In the data rows, 128 means zero.
Here are some points, each followed by its number:
[121 115 112 113 118 118 114 107 102 100 101 108 117 120 122 125 128 140
 165 149 143 141 137 131 128 128 130 133 135 136 135 130] 0
[119 114 109 110 117 120 118 115 150 255 246 201 164 134 117 114 116 118
 122 124 124 126 128 129 129 130 130 129 126 124 125 125] 1
[151 182 237 255 218 143 110  98  92  88  86  88  94  99 103 108 109 110
 113 117 118 122 124 123 122 123 125 125 124 124 130 139] 2
[122 118 117 120 126 156 165 152 137 124 122 133 144 141 134 138 146 148
 150 161 168 159 143 137 135 133 132 137 148 153 146 133] 3
[118 113 108 109 115 118 158 246 252 206 171 147 131 119 112 112 112 113
 116 119 120 124 126 125 125 126 127 127 124 123 125 124] 4
[127 129 134 139 138 130 123 119 123 135 193 214 167 130 115 115 117 121
 126 127 125 127 130 132 132 133 132 130 126 125 126 128] 5
[205 247 222 133 121 117 109  99  94  90  87  89  95  99 103 108 109 110
 113 117 118 122 124 123 122 123 125 125 124 123 128 155] 6
[118 112 107 108 113 113 107  97  92  92 121 140 113 112 115 117 115 113
 115 118 119 122 124 123 122 123 125 125 124 123 124 124] 7
[119 114 110 111 118 122 122 120 127 187 255 227 178 138 118 116 118 121
 125 127 126 127 130 131 132 132 132 130 126 124 125 125] 8
[139 145 143 119 116 122 148 178 181 160 137 123 116 111 109 110 111 111
 115 118 119 123 125 124 124 125 126 126 124 123 126 132] 9
[122 130 143 131 125 140 164 179 194 221 230 217 173 130 125 123 132 168
 185 162 140 132 138 161 184 173 146 138 140 133 123 122] 10
[119 114 109 110 115 115 110 102  97  95 108 126 118 121 122 124 123 122
 124 128 130 131 129 127 125 126 127 129 129 129 129 126] 11
[118 112 108 108 114 114 110 102 114 136 133 134 125 122 120 120 117 115
 117 119 120 123 125 125 124 125 126 126 124 123 124 124] 12
[142 172 187 189 172 139 114  99  93  90  87  89  95  99 103 108 109 110
 113 117 118 122 124 123 122 123 125 125 124 124 127 132] 13
[118 112 107 108 113 113 107 123 219 212 167 131 112 105 106 110 110 111
 114 117 118 122 124 123 122 123 125 125 124 123 124 124] 14
[118 112 107 108 113 113 107  97  98 158 194 145 116 107 108 112 112 111
 114 117 119 122 124 123 122 123 125 125 124 123 124 124] 15
[119 113 108 111 181 234 218 182 153 130 113 105 104 105 107 111 115 128
 129 124 123 125 126 125 123 124 126 127 125 125 126 125] 16
[161 183 230 223 139 118 113 105 102 106 128 129 118 110 107 110 112 113
 117 120 121 123 126 126 125 126 127 127 124 124 130 144] 17
[118 112 107 108 113 121 219 255 214 168 136 116 107 104 105 109 110 110
 114 117 118 122 124 123 122 123 125 125 124 123 124 124] 18
[118 112 107 108 113 113 107 101 164 224 178 135 113 106 107 110 111 111
 114 117 118 122 124 123 122 123 125 125 124 123 124 124] 19
[118 112 107 108 113 113 116 204 242 190 152 124 110 105 106 109 110 110
 114 117 118 122 124 123 122 123 125 125 124 123 124 124] 20
[119 113 108 108 114 114 108  98  93  90  88  90  97 117 225 246 197 164
 143 131 125 125 126 125 123 124 126 126 125 124 126 125] 21
[123 122 122 124 126 120 109  97  92  88  92 118 157 177 168 149 132 121
 119 119 120 122 124 123 122 124 125 125 124 123 125 126] 22
[118 117 144 140 128 121 127 139 137 124 112 106 106 105 106 109 110 111
 114 117 119 122 124 124 123 124 126 126 124 123 124 124] 23
[118 112 107 108 113 113 107  97  92  90 102 120 112 117 120 120 117 114
 116 118 119 122 124 123 122 123 125 125 124 123 124 124] 24
[119 114 109 110 115 115 110 102  96  93  93 115 209 239 211 174 149 135
 131 131 130 131 129 127 125 126 127 129 129 129 129 126] 25
[118 112 107 108 113 113 127 233 238 184 147 122 109 104 105 109 110 110
 114 117 118 122 124 123 122 123 125 125 124 123 124 124] 26
[118 112 107 108 113 113 107  98  92  89  93 119 159 179 175 179 160 140
 129 124 122 124 125 124 123 124 126 126 124 124 125 124] 27
[123 121 124 129 127 123 131 134 127 120 127 152 173 165 149 154 169 173
 169 187 201 180 152 145 143 138 135 142 164 175 160 136] 28
[120 114 109 110 115 115 110 101  97  94  93  97 105 109 113 119 164 203
 166 142 132 131 131 128 125 126 128 129 129 128 129 127] 29
[137 143 151 134 121 122 122 119 123 135 193 214 167 130 115 115 117 121
 126 127 125 127 130 132 132 133 132 130 126 125 127 132] 30
[121 119 116 116 122 131 140 145 158 177 204 255 204 145 121 120 128 138
 145 142 134 132 137 144 149 147 141 135 130 127 126 125] 31
[131 135 152 153 129 116 109  99  94  90  89  91  98 103 113 178 196 166
 143 131 125 126 127 125 124 124 126 127 125 125 128 131] 32
[118 112 107 109 118 120 129 154 145 128 113 105 103 103 105 109 110 110
 114 117 119 122 124 123 123 124 125 125 124 123 124 124] 33
[125 123 122 124 127 123 118 110 105 102 104 113 122 125 124 128 132 134
 139 146 148 145 138 132 130 129 130 134 138 140 138 132] 34
[118 112 108 109 115 126 156 185 190 170 145 128 119 113 110 111 111 111
 115 118 120 123 125 124 124 125 126 126 124 123 124 124] 35
[127 128 131 134 134 126 117 109 104 101 102 110 120 122 123 126 130 132
 138 144 145 143 137 132 129 129 130 133 137 138 137 133] 36
[118 113 131 140 129 123 122 119 116 110 103 100 101 103 105 109 110 110
 114 117 119 122 124 124 123 124 125 125 124 123 124 124] 37
[120 113 109 109 115 115 109 100  95  92  91  95 102 106 111 135 216 199
 160 139 130 129 129 127 125 125 127 128 127 127 128 126] 38
[118 112 107 108 113 113 107  97  92  91 109 128 112 115 118 119 116 114
 115 118 119 122 124 123 122 123 125 125 124 123 124 124] 39
[119 113 109 109 115 117 114 115 182 206 179 166 136 115 110 112 114 116
 120 122 122 124 127 128 128 128 129 127 125 124 125 124] 40
[118 114 139 151 134 122 116 108 104 100  95  94  98 101 104 108 109 110
 114 117 118 122 124 123 122 124 125 125 124 123 124 124] 41
New points follow, each followed by the numbers of its three nearest points above, looking only along the 6 directions in which the numbered points spread most, nearest first.
[118 112 107 108 113 113 107  97  92  88  87 113 236 255 238 187 152 133
 125 123 121 123 125 124 123 124 126 126 124 123 124 124] 25 27 22
[161 184 231 224 140 121 117 111 111 113 117 130 123 111 108 111 114 118
 122 124 123 124 127 129 130 130 130 128 126 125 130 144] 17 6 2
[119 113 108 108 113 113 108  98  93  89  87  90  98 148 255 236 188 157
 140 129 124 125 126 124 123 124 126 126 125 124 125 125] 21 27 25
[149 174 229 236 173 123 111 102 103 128 129 119 113 108 107 109 111 112
 116 119 120 123 125 125 124 125 127 126 124 124 130 139] 17 6 2
[131 135 151 152 126 114 110 156 203 169 138 116 106 103 105 109 110 110
 114 117 118 122 124 123 122 123 125 125 124 123 126 130] 9 35 23
[122 120 123 129 127 122 132 138 130 120 124 148 169 159 141 147 164 167
 159 178 197 172 145 143 142 137 133 138 160 173 156 132] 28 3 34
[118 112 107 108 116 127 144 156 158 146 129 117 112 109 108 110 110 111
 114 118 119 122 125 124 123 124 126 126 124 123 124 124] 33 35 23
[118 112 108 109 114 120 148 186 190 165 143 132 129 125 121 119 116 114
 116 119 120 123 125 125 124 125 126 126 124 123 124 124] 35 9 20
[118 112 107 108 113 113 107  97  92  88  86  99 203 255 254 195 157 136
 127 124 121 123 125 124 123 124 126 126 124 123 125 124] 25 27 22
[123 131 134 124 123 146 175 195 217 254 255 252 204 141 130 128 140 181
 199 174 147 135 143 171 195 183 153 142 143 135 124 122] 10 31 1
[119 113 108 110 149 234 227 190 159 134 116 108 107 108 109 113 115 117
 125 125 125 127 128 126 124 125 127 127 127 126 127 126] 16 18 35
[118 112 107 118 222 255 245 201 166 138 116 105 102 102 104 108 109 110
 114 117 118 122 124 123 122 123 125 125 124 123 124 124] 16 18 35
[140 155 172 180 169 142 115  98  92  88  85  88  94  99 103 108 109 110
 113 117 118 122 124 123 122 123 125 125 124 124 128 134] 13 41 6
[119 113 108 109 115 117 135 255 255 223 184 156 137 122 114 112 112 113
 117 120 121 124 126 126 125 126 128 127 125 123 125 124] 4 26 20
[118 112 110 135 193 224 208 175 147 125 108 100 100 101 104 108 109 110
 113 117 118 122 124 123 122 123 125 125 124 123 124 124] 16 33 23
[123 122 128 135 129 122 135 144 135 124 132 164 192 178 154 160 182 186
 175 199 224 189 152 150 148 142 135 142 172 190 166 135] 28 3 34
[123 128 128 122 124 142 165 181 201 237 255 249 209 144 126 126 139 168
 181 166 144 135 142 164 180 173 151 140 139 132 125 123] 10 31 1
[123 129 131 123 124 144 170 187 209 247 255 250 207 143 128 127 140 174
 189 170 145 135 143 167 187 178 152 141 141 133 125 123] 10 31 1
[123 119 118 118 121 126 130 129 131 138 151 153 152 137 130 132 139 148
 155 157 154 148 143 142 143 140 137 138 142 142 138 131] 3 28 34
[118 112 107 108 113 136 254 255 206 163 132 114 106 103 105 109 110 110
 114 117 118 122 124 123 122 123 125 125 124 123 124 124] 18 26 4
[118 112 107 124 215 255 235 194 161 134 114 103 101 102 104 108 109 110
 114 117 118 122 124 123 122 123 125 125 124 123 124 124] 16 18 35
[124 123 133 144 131 120 139 158 143 128 136 176 218 191 157 166 198 204
 178 208 255 194 151 156 155 146 135 141 180 212 171 132] 28 3 10
[118 112 108 108 114 114 109 106 133 150 187 158 125 113 112 113 113 113
 116 118 120 123 125 124 124 125 126 126 124 123 124 124] 15 12 19
[132 140 164 179 156 124 131 142 130 118 123 153 186 167 143 151 175 180
 161 185 222 175 144 147 146 140 133 137 166 189 161 134] 28 3 34
[118 112 107 108 113 113 107  97  92  88  89 125 216 255 222 179 148 130
 124 122 121 123 124 124 123 124 125 126 124 123 124 124] 25 27 22
[118 112 107 108 113 113 107  97  92  88  90 128 206 245 214 175 146 129
 123 121 120 123 124 124 123 124 125 126 124 123 124 124] 25 27 22
[132 136 151 150 124 115 108  98  93  90  88  90  97 104 154 212 183 156
 139 129 124 125 126 125 123 124 126 126 125 125 127 131] 32 21 38
[123 122 126 132 128 123 133 139 131 122 129 158 182 171 151 157 176 179
 172 193 212 185 152 147 146 140 135 142 168 182 163 136] 28 3 34
[118 112 107 108 126 217 231 194 163 156 142 118 107 104 106 109 110 110
 114 117 118 122 124 123 122 123 125 125 124 123 124 124] 16 18 35
[120 115 110 112 118 123 123 122 128 167 255 237 183 139 119 116 118 122
 126 128 126 128 131 132 133 133 133 130 127 125 125 125] 8 31 1
[118 112 107 108 113 113 107  97  92  88  91 129 196 230 206 171 144 128
 122 121 120 123 124 124 123 124 125 125 124 123 124 124] 25 27 22
[141 163 195 203 179 147 134 130 130 136 134 136 117 108 113 114 116 134
 145 134 127 125 129 138 150 144 132 130 131 128 127 132] 17 13 23
[118 112 107 109 116 125 141 154 155 142 126 115 111 108 108 110 110 111
 114 118 119 122 125 124 123 124 126 126 124 123 124 124] 33 23 35
[118 112 107 111 203 255 255 209 172 141 118 106 103 102 105 108 109 110
 114 117 118 122 124 123 122 123 125 125 124 123 124 124] 16 18 35
[121 118 115 115 122 130 137 142 153 170 200 255 204 144 121 120 127 135
 142 140 133 131 136 142 146 145 140 134 130 127 126 125] 31 8 5
[142 148 129 113 119 185 232 201 166 137 116 105 102 102 104 108 109 110
 114 117 118 122 124 123 122 123 125 125 124 123 125 131] 16 18 9
[118 113 108 109 115 117 150 255 255 214 177 151 134 121 113 112 112 113
 117 120 121 124 126 126 125 126 127 127 124 123 125 124] 4 26 20
[118 112 107 110 180 233 217 181 151 128 110 102 116 147 147 133 123 118
 118 119 119 122 124 123 122 123 125 125 124 123 124 124] 16 3 33
[118 112 107 108 113 113 107  97  92  88  88 121 226 255 230 183 150 131
 125 122 121 123 125 124 123 124 125 126 124 123 124 124] 25 27 22
[119 113 111 130 174 197 185 158 136 119 107 104 106 108 110 114 116 117
 123 126 127 128 128 126 124 125 127 128 128 127 128 126] 16 33 23
[118 112 107 109 116 125 136 141 141 132 119 110 108 107 107 109 110 111
 114 117 119 122 124 124 123 124 126 126 124 123 124 124] 33 23 37
[123 133 143 124 121 146 183 207 227 255 255 255 189 138 136 129 135 191
 217 176 148 135 142 173 212 191 150 143 148 136 122 121] 10 31 1
[153 185 247 255 224 139 110  98  92  88  86  88  94  99 103 108 109 110
 113 117 118 122 124 123 122 123 125 125 124 124 130 140] 2 6 17
[119 113 108 109 114 114 108  99  93  90  88  91  98 105 172 248 208 172
 147 133 126 126 127 125 124 124 126 127 125 125 126 125] 21 38 32
[118 112 108 109 115 125 159 194 200 176 149 131 121 114 110 111 111 112
 115 118 120 123 125 125 124 125 126 126 124 123 124 124] 35 20 26
[118 112 109 133 200 236 217 181 151 128 110 101 100 101 104 108 109 110
 113 117 118 122 124 123 122 123 125 125 124 123 124 124] 16 33 23
[118 112 107 108 114 114 110 121 139 131 148 150 121 115 114 115 114 113
 116 118 119 123 125 124 123 124 126 126 124 123 124 124] 12 15 33
[118 112 107 109 116 126 143 157 158 145 128 117 112 109 108 110 110 111
 114 118 119 122 125 124 123 124 126 126 124 123 124 124] 33 35 23
[122 121 119 118 123 132 142 149 160 178 196 219 192 146 127 128 137 150
 157 155 147 141 142 148 153 150 142 138 137 136 132 127] 31 10 8
[122 120 123 128 125 120 128 132 124 115 122 151 177 169 151 154 168 169
 160 178 197 172 145 143 142 137 132 138 160 173 156 132] 28 3 34
[123 120 123 126 126 123 129 130 124 118 124 147 165 160 147 151 164 167
 166 182 193 176 151 143 141 137 134 142 160 169 157 136] 28 3 34
[138 152 171 181 168 138 113  98  92  88  86  88  95 101 128 144 133 125
 122 121 120 123 125 124 123 124 126 126 124 124 128 133] 13 6 41
[118 112 108 130 208 250 226 187 156 131 112 102 101 102 104 108 109 110
 113 117 118 122 124 123 122 123 125 125 124 123 124 124] 16 18 33
[118 112 108 109 115 127 153 177 181 163 140 125 117 112 109 110 111 111
 115 118 119 123 125 124 123 124 126 126 124 123 124 124] 35 9 33
[119 113 108 108 113 114 108  98  93  90  87  90  97 130 248 241 192 161
 142 130 125 125 126 125 123 124 126 126 125 124 125 125] 21 27 22
[122 120 125 131 126 119 129 137 127 117 129 161 180 166 146 152 171 174
 161 182 208 174 145 145 144 138 133 137 163 180 158 131] 28 3 34
[122 130 139 121 118 139 171 190 204 227 230 236 176 146 148 136 135 183
 206 168 143 132 138 165 202 182 145 140 146 135 121 121] 10 31 1
[150 179 228 255 213 145 111  98  92  88  85  88  94  99 103 108 109 110
 113 117 118 122 124 123 122 123 125 125 124 124 130 138] 2 6 13
